In the rows, 128 means zero.
Named moves (each a turn or a mirror), then the moves between two rows, first move first; the first pair answered:
tugap (before -> after):
[107, 98, 141, 111, 110, 156, 145, 131, 110]  ->  [108, 97, 145, 107, 105, 158, 145, 128, 117]
[103, 116, 172, 130, 131, 118, 111, 123, 101]  ->  [118, 119, 140, 154, 101, 119, 171, 125, 132]
[122, 110, 85, 140, 113, 144, 158, 111, 121]  ->  [104, 110, 124, 110, 145, 139, 97, 113, 89]
[150, 116, 143, 156, 109, 134, 91, 123, 112]  ->  [159, 121, 128, 172, 102, 134, 115, 125, 124]
musev (before -> after):
[150, 121, 143, 119, 121, 138, 114, 151, 140]  ->  [148, 126, 138, 123, 115, 140, 123, 150, 143]
[150, 158, 130, 109, 143, 132, 81, 161, 135]  ->  [161, 155, 135, 122, 143, 125, 85, 158, 147]
[108, 108, 190, 148, 149, 86, 133, 116, 101]  ->  [117, 103, 182, 167, 139, 82, 149, 116, 120]
rakip (before -> after):
[182, 144, 115, 150, 113, 122, 119, 163, 167]  ->  [157, 136, 93, 132, 85, 145, 143, 169, 156]
[127, 136, 128, 148, 145, 104, 162, 85, 133]  ->  [115, 131, 118, 138, 131, 119, 173, 84, 126]
[84, 77, 151, 105, 129, 118, 151, 145, 149]  ->  [76, 73, 152, 105, 130, 125, 128, 139, 124]
[99, 117, 167, 102, 160, 95, 130, 87, 102]  ->  [107, 130, 169, 109, 172, 84, 146, 94, 128]

(2 to 4 moves a pair)
[105, 85, 113, 151, 118, 148, 100, 94, 50]  ->  [122, 96, 105, 132, 111, 130, 214, 133, 180] | musev rakip rakip rakip
[111, 114, 140, 153, 135, 124, 100, 86, 80]  ->  [118, 130, 154, 115, 158, 109, 162, 123, 182] | rakip rakip tugap rakip
[115, 113, 141, 121, 74, 167, 64, 130, 71]  ->  [187, 164, 149, 172, 134, 98, 70, 133, 147] | tugap musev rakip rakip
[126, 166, 122, 121, 171, 119, 69, 144, 103]  ->  [104, 163, 97, 106, 163, 136, 83, 144, 99] | tugap musev tugap
[109, 62, 112, 126, 73, 161, 187, 131, 127]  ->  [124, 93, 78, 147, 89, 148, 201, 128, 152] | tugap rakip tugap musev
[90, 149, 129, 55, 154, 166, 125, 175, 147]  ->  [113, 168, 148, 72, 181, 137, 92, 173, 147] | rakip rakip rakip
[59, 136, 111, 95, 163, 127, 173, 90, 86]  ->  [74, 149, 111, 94, 169, 112, 197, 103, 123] | rakip rakip rakip rakip
[139, 128, 112, 175, 107, 116, 126, 103, 104]  ->  [117, 125, 102, 133, 89, 135, 174, 117, 134] | tugap rakip rakip rakip
